Every row has a hidden score. How much higher is the second row's score than the first row's in each pair? 20 means about the same, 40 much higher and 0 much lower. The score is a weighted sum of the row's numbers plus the product of two more (or one squared), each taken from its middle value.
[ 1.7  0.4 -0.3 -1.4 -1.5  0.2 -1.   1.6 -0.2  1.8]
[-0.5  1.8 -0.5  1.7  1.2 -0.3  1.3 -0.9 -0.2  0.8] >> 16
[ 0.3  2.5 -0.6 -0.7  0.4 -1.2  1.4  1.4  0.6 -1.9]
[-0.7 -0.7  1.6 -1.  -1.8 -0.7  3.4 -0.6 -1.4 -1. ] >> 26
[ 0.4  1.2 -0.6  1.4 -0.3 -2.1 -1.3  0.5  0.1  0. ]
[-1.1  1.  -0.5  0.8  0.4 -1.6 -0.2  1.7  1.6  0.1] >> 15
[-1.5 -0.4  0.  -0.1  1.2  0.6 -0.5  0.2  0.2 -0.7]
[ 1.3  0.   1.2 -0.9 -0.5  0.8 -0.5  0.8  0.5 -1.2] >> 22
[ 0.   0.1  1.9 -0.1  0.3  0.   0.4 -0.6 -0.4  0.5]
[-0.1  0.3  0.  -0.2 -0.1  1.  -1.7  0.4 -0.4  0.3] >> 21
[ 1.6  0.9  0.1 -0.7 -0.3  1.3 -0.7  0.2  0.9 -0.3]
[-0.5 -0.7  0.9  1.1  1.4  1.7 -1.2 -1.4  1.9 -1.2] >> 21
[-0.3  1.2  0.4 -0.4  0.9 -0.4  0.  -0.6 -0.4  0.7]
[ 0.4  0.4 -1.3 -1.2  0.1  0.1  0.4  1.7 -0.7  0.8] >> 21
[-0.1 -0.7  0.6  0.4 -1.3  2.4 -1.7  0.2  0.1 -0.3]
[ 0.3 -1.5 -1.9 -0.7 -0.8 -0.4 -1.8  0.1 -1.   1.2] >> 22
[ 0.4  0.9 -0.4  0.4  1.2 -0.5 -0.6 -0.6  1.   1. ]
[ 1.3 -0.3  0.4 -0.5 -0.3 -2.5  0.5 -0.9  1.2  0.3] >> 28
[ 0.5 -2.1 -0.2 -0.3 -0.9 -0.1 -0.9  0.3 -1.9 -0.4]
[ 0.   1.3  0.6  0.5 -0.4  0.4 -0.4  0.5 -0.5  0.4] >> 12
[ 2.6 -0.7  1.4 -1.9  0.1 -3.1 -0.1 -2.1 -1.1  1.6]
[-0.6 -0.8 -0.6  0.6 -1.5  0.2 -0.6  0.1  0.9  0.5] >> 3
[ 0.9 -1.4 -0.1  0.8 -0.6 -0.3  0.3 -0.8  0.6 -0.2]
[-0.2  0.1  0.4  0.9 -0.4 -0.6  1.7  1.9 -1.7 -0.5] >> 25
[-1.3 -0.6  1.9  0.5  0.5  0.  -1.8 -0.8 -0.2  0.6]
[ 0.6 -0.9 -1.1 -0.2 -0.1  0.3 -0.6  0.4  0.1  0.9] >> 31
[ 1.7  0.1 -1.7 -1.5  1.4  1.  -0.6  1.2 -2.1  0.3]
[-0.7 -0.1 -1.2 -1.4  0.1  1.4 -1.6 -0.2  0.5  0.3] >> 27
[ 0.8 -1.   0.4  0.   0.6  0.9  1.2 -0.4 -1.4 -0.6]
[ 0.1  0.5  0.8 -1.5  0.7  0.6  0.5 -2.9 -0.4  0.6] >> 22
[ 1.1  0.1 -0.9  0.1  0.2 -0.4  0.5 -0.2 -0.6 -0.4]
[-0.3  0.4 -0.6 -0.4  0.5 -2.5  1.2  1.1  0.9  0.8] >> 25
[ 1.3  2.4  1.1  0.4  1.8 -0.7  0.9  0.3  0.7 -0.8]
[-0.4  0.9  0.2  0.1  0.4  2.5 -0.1  1.8 -0.5  1. ] >> 9
[-0.1 -0.1 -0.5 -1.5 -0.2 -1.4  1.2 -1.8 -0.1  0.5]
[-0.8 -0.1  0.4 -1.   2.1  0.6 -1.5 -1.1  1.3  1.7] >> 14
[-0.7  0.8  0.   3.   0.2 -1.  -0.1  0.2 -0.4 -2.3]
[-0.1 -0.8 -0.3  1.3 -0.2 -0.4 -1.4  1.7  1.4 -0.7] >> 25
[ 1.5  1.4  0.8 -0.2 -1.4 -0.7 -0.1 -0.9 -1.3  0.3]
[ 0.   0.3  0.6 -0.9  0.4  0.9  0.3  0.3  0.5  0.6] >> 8
[ 0.7  0.2 -2.   1.5 -2.2  2.3  0.3  1.3 -1.3  0.3]
[ 1.1 -0.2  0.   0.7  0.  -0.3 -0.5  0.3  0.4 -0.7] >> 10
[-0.3  1.1  0.1 -0.3  0.3  1.1 -0.1  1.6  0.1  0.2]
[-0.9 -0.2  0.6 -1.2  1.4 -0.7  1.  -0.3 -1.4  0.3] >> 28
[ 0.9  0.1 -0.5 -0.3  0.5  0.3 -0.5  1.   0.3  0.7]
[ 0.7 -0.2 -0.8  1.3  0.   0.   0.4  0.1 -0.3  0.2] >> 18
[ 1.2 -0.2 -1.4 -0.1 -0.4 -0.9  0.1 -0.4 -0.4 -0.4]
[-0.2  1.4  0.7  0.1  0.1 -0.6 -0.1  0.   0.3  1.4] >> 19
[-2.2  0.2 -0.4 -0.6  2.1  0.9  0.4 -0.2 -0.4  0.1]
[ 0.2  0.   0.2  1.3  0.1 -0.5 -0.8 -0.2  0.  -0.9] >> 21
[-2.2 -0.8 -2.1 -0.2  2.1 -0.7  0.2  0.7 -0.7  0.3]
[-1.7  0.6  0.7  0.3  1.5  0.2  1.2 -0.3  0.7 -1.3] >> 15
[ 0.2  1.   1.   1.2 -0.8  0.3  0.7 -1.6 -2.  -1.1]
[-0.3 -0.4  0.3  0.9 -2.3  1.7  0.2  1.3 -0.7 -1.2] >> 16
[-0.4 -0.9 -0.1  0.4  0.4  0.9  0.3 -1.3  0.1 -0.1]
[ 0.   0.   0.4  0.7 -0.8  1.1 -0.5  0.1 -0.2 -0.7] >> 18
[ 0.2 -1.1  1.5 -1.5 -1.4 -1.7  1.8 -1.  -1.  -1.3]
[-0.1 -1.1 -0.6 -0.8 -0.4  0.8 -1.3 -0.8  2.1  0.1] >> 26
[-0.4  0.3 -0.1 -0.7  1.   0.1  0.2  0.5  1.2  1.1]
[ 1.6  0.1 -1.  -1.7  3.7 -0.1  1.4  0.9 -1.2 -1. ] >> 25
[-0.6 -1.3  0.5 -0.7  0.  -0.7  1.6 -1.2  0.8 -0.6]
[ 0.4  0.1 -1.2  1.5 -1.1  1.  -0.5 -0.5  0.  -0.2] >> 24
[ 1.3 -0.2 -0.7  0.8  0.1 -0.5  0.1  0.2 -1.1 -1.1]
[ 1.5  0.   0.2 -0.9 -1.2  0.2  0.   0.1 -0.5 -0.8] >> 22
[-1.4  0.7  0.3  0.2  0.  -0.2  0.1 -2.1  0.3  0.4]
[ 0.7 -0.4  0.2 -0.8  0.2  0.2  2.9  0.  -1.6 -0.1] >> 30
[-0.3 -2.4 -0.5 -0.1 -1.8 -0.2 -1.2  0.2 -1.3  1.6]
[-0.6  1.1  0.2 -1.4 -0.9 -2.1  1.   1.  -2.2  1.5] >> 34
[ 0.4  0.3 -1.4  0.7 -0.3 -0.4 -1.1  0.   1.4  0.6]
[-0.7  2.3 -0.2  1.6 -0.4  0.1 -0.2 -0.3 -0.4 -0.1] >> 16
[ 0.1 -2.   1.7  0.1 -1.4  1.5 -0.8  1.2 -0.8 -1.2]
[-1.7  1.5 -0.7  1.   0.3 -0.3 -0.2  0.8 -0.2 -0.1] >> 12
[ 0.1  0.9  1.2 -0.6 -0.6 -0.7  0.8 -2.2  0.7  1.6]
[ 0.6 -1.   1.  -0.2  0.  -1.2  0.2 -0.2 -0.6 -0.3] >> 17
[-0.4  0.9 -0.3 -0.2 -0.2  0.2  1.3 -0.9  1.   2.1]
[-0.4 -0.3  0.5 -0.3  0.9 -1.8 -1.3 -0.4  0.5  0.1] >> 19
[-1.  -1.1 -0.8  0.3  0.   0.6 -0.8 -1.5 -0.9 -1.3]
[-0.3  1.1 -0.1  1.6 -0.2  0.2 -0.5  1.7  0.5 -0.2] >> 11
[-1.1  1.1  1.9  0.8  0.1  0.7  2.4 -0.5  0.1 -1.9]
[-0.1 -0.9 -0.2 -1.7 -2.  -0.1  1.  -1.4 -1.3 -0.3] >> 27
[-0.7  0.2  0.4 -1.   1.3  0.6  1.1 -0.3 -1.6 -1.8]
[ 0.1  0.2 -0.5 -1.8 -0.6 -0.1  0.3 -0.4 -0.6  0.4] >> 24
[-1.1 -2.  -0.2 -1.3  1.1  0.2 -0.2  1.6 -0.5  0.6]
[ 1.2  0.1 -1.8 -1.5 -1.1  0.6 -0.9 -1.  -2.8 -0.2] >> 26
[-0.8  0.  -0.1  1.5 -0.3  0.3 -0.8  0.5 -0.9  1.5]
[-0.4 -0.6  0.8  0.3 -1.1 -0.4 -1.1  0.5  0.2 -0.8] >> 20
[-0.5  0.6  0.1 -0.6 -0.4  1.4  0.7  0.6 -0.2 -2.2]
[ 0.1  0.  -1.4 -1.6 -0.4  0.5 -0.3  0.6  0.2  1.6] >> 30
[ 1.4 -0.9 -1.  -0.1  0.3 -1.2  0.6 -1.3 -1.5  1.2]
[ 1.7  0.4 -0.5 -1.1 -0.3  0.6  0.7 -2.   0.  -0.5] >> 16
[-1.3 -1.4  0.4 -0.1 -0.5  0.  -0.7 -0.3 -0.4  1.1]
[ 0.9  0.5 -0.4  0.4  1.3 -0.1  1.4 -0.1 -1.7  1.1] >> 25
[-2.2 -0.3  3.  -0.6  1.8  0.2 -0.7 -1.9 -0.6  1.2]
[ 2.  -0.1 -1.7  0.5  0.1  1.5  0.4  0.7  0.9 -1.7] >> 30
[ 0.7 -0.5  0.  -0.9 -1.3 -0.1 -0.4  0.   0.   0.2]
[-0.8 -0.3 -1.1 -0.1 -0.9 -0.4 -1.4  1.1  0.4 -1.1] >> 19
[-0.1 -0.3 -0.8 -0.2  0.2 -0.3  1.7 -0.6 -1.2  1.5]
[ 1.1  0.9  0.7 -0.6 -1.8 -1.5 -0.8  1.8  0.3  1.3] >> 20
[ 0.8 -0.9 -0.8 -0.8  0.   0.4  0.7  0.2 -0.4  0.6]
[ 0.4 -0.4 -0.6 -1.7  2.1 -1.7  0.8  0.7 -1.1  0.3] >> 24
[ 0.1  0.9 -0.7 -0.4 -0.7 -1.4 -0.3 -0.9  2.3  1. ]
[-1.8  0.8  0.2 -0.8  0.8 -1.  -0.5 -1.1  1.   2.5] >> 19
[ 0.1  0.7 -0.5  1.8 -1.1  0.4 -1.5 -0.8  0.5  0.9]
[-0.5 -1.2 -0.8  0.5 -1.4  0.6  0.3 -0.5  0.7  1.4] >> 27
[-0.3 -0.9  1.2 -0.4 -0.5  0.5 -0.2 -0.8  1.5  0.6]
[-0.4 -1.8  1.   0.4  0.3 -1.1 -1.4 -0.3 -1.3  1.1] >> 20
[ 0.9 -0.7 -0.4 -0.2  0.3 -0.4  1.2  0.7 -1.4  0.3]
[-0.8  0.1 -0.6  3.1 -1.1  0.9 -0.3 -0.3  0.3 -1.1] >> 12
[ 1.9  1.6  0.7 -1.5 -0.2  0.7  1.1  0.4  0.8  0.5]
[ 1.3  0.5 -0.1  0.3  0.8 -0.5  0.9 -0.2 -0.5 -0.1] >> 20
[-1.3  0.5  0.2 -1.8  1.3  1.4  1.4  0.1 -0.9  0.7]
[-0.1 -1.7  0.3  0.3 -0.4 -1.7  0.1 -1.   2.  -0.4] >> 19
[-0.5  1.1 -0.5 -0.5 -1.3  0.1  0.3  1.6 -0.3 -2.2]
[ 1.8  2.4 -0.1  0.   0.4 -0.6  2.  -1.3  1.  -0.4] >> 31
[ 0.4 -0.6 -1.2  0.6  0.4  0.9 -1.4  0.6  0.2 -1.1]
[ 1.9 -0.1 -0.8  0.2 -1.5 -0.3  1.3  0.8 -1.   0.6] >> 18
[ 0.7 -0.3 -1.1  1.   0.8 -0.6  0.  -1.1  0.2  1.9]
[-0.1 -1.6 -0.9 -2.  -0.7 -2.8 -0.4  0.4 -2.4  2.3] >> 32
[ 0.9  1.3  0.8 -0.4 -0.7 -0.1  0.5 -1.1 -1.   0.6]
[ 0.2  0.1 -1.2 -0.4 -1.2 -0.4 -0.6 -0.8  1.1 -0.2] >> 16
[ 0.3  1.5 -2.4 -0.3  0.7  1.1 -1.   1.5  0.  -0.4]
[ 1.1 -0.4 -0.1  0.1 -0.1  0.5 -0.5 -1.7 -1.1 -1.2] >> 19
[-0.6  0.4 -0.3 -0.8  0.2 -0.5  0.7 -0.2  0.8  1.2]
[ 0.3 -2.   0.7  0.6 -0.7 -0.6 -0.9 -0.3  1.4  0.9] >> 23
[-0.9  0.5 -1.1  0.8  0.   1.1  0.3  1.2  0.   0.6]
[-0.8 -0.5 -0.2  0.2  0.4  0.6  0.1 -0.6 -1.8  1.1] >> 22
[ 0.6 -0.1 -0.6 -0.8  0.5 -0.3  0.2 -1.   0.6  0.1]
[-0.3 -0.2 -0.8 -1.7  0.7  0.9 -1.3  0.4  0.4  0.3] >> 26
[ 0.6  0.4  1.1 -0.7 -0.1 -0.5  1.   0.6  0.2  0.3]
[-0.9  0.8 -0.6  2.9 -0.8  0.5 -0.2  0.2  0.7 -2.9] >> 9
[ 0.   0.3  1.2  0.1 -0.3  0.5  1.2 -1.3  1.6 -0.6]
[-0.9  0.3 -3.1  4.   0.7 -1.  -0.7  0.8  0.4 -1. ] >> 19
[-0.3  0.1 -0.4  1.8 -0.6 -0.7 -0.3  0.5 -0.3 -1. ]
[-0.1  0.1 -1.4 -0.1  0.  -0.3  0.1  0.1 -0.1  0.1] >> 24
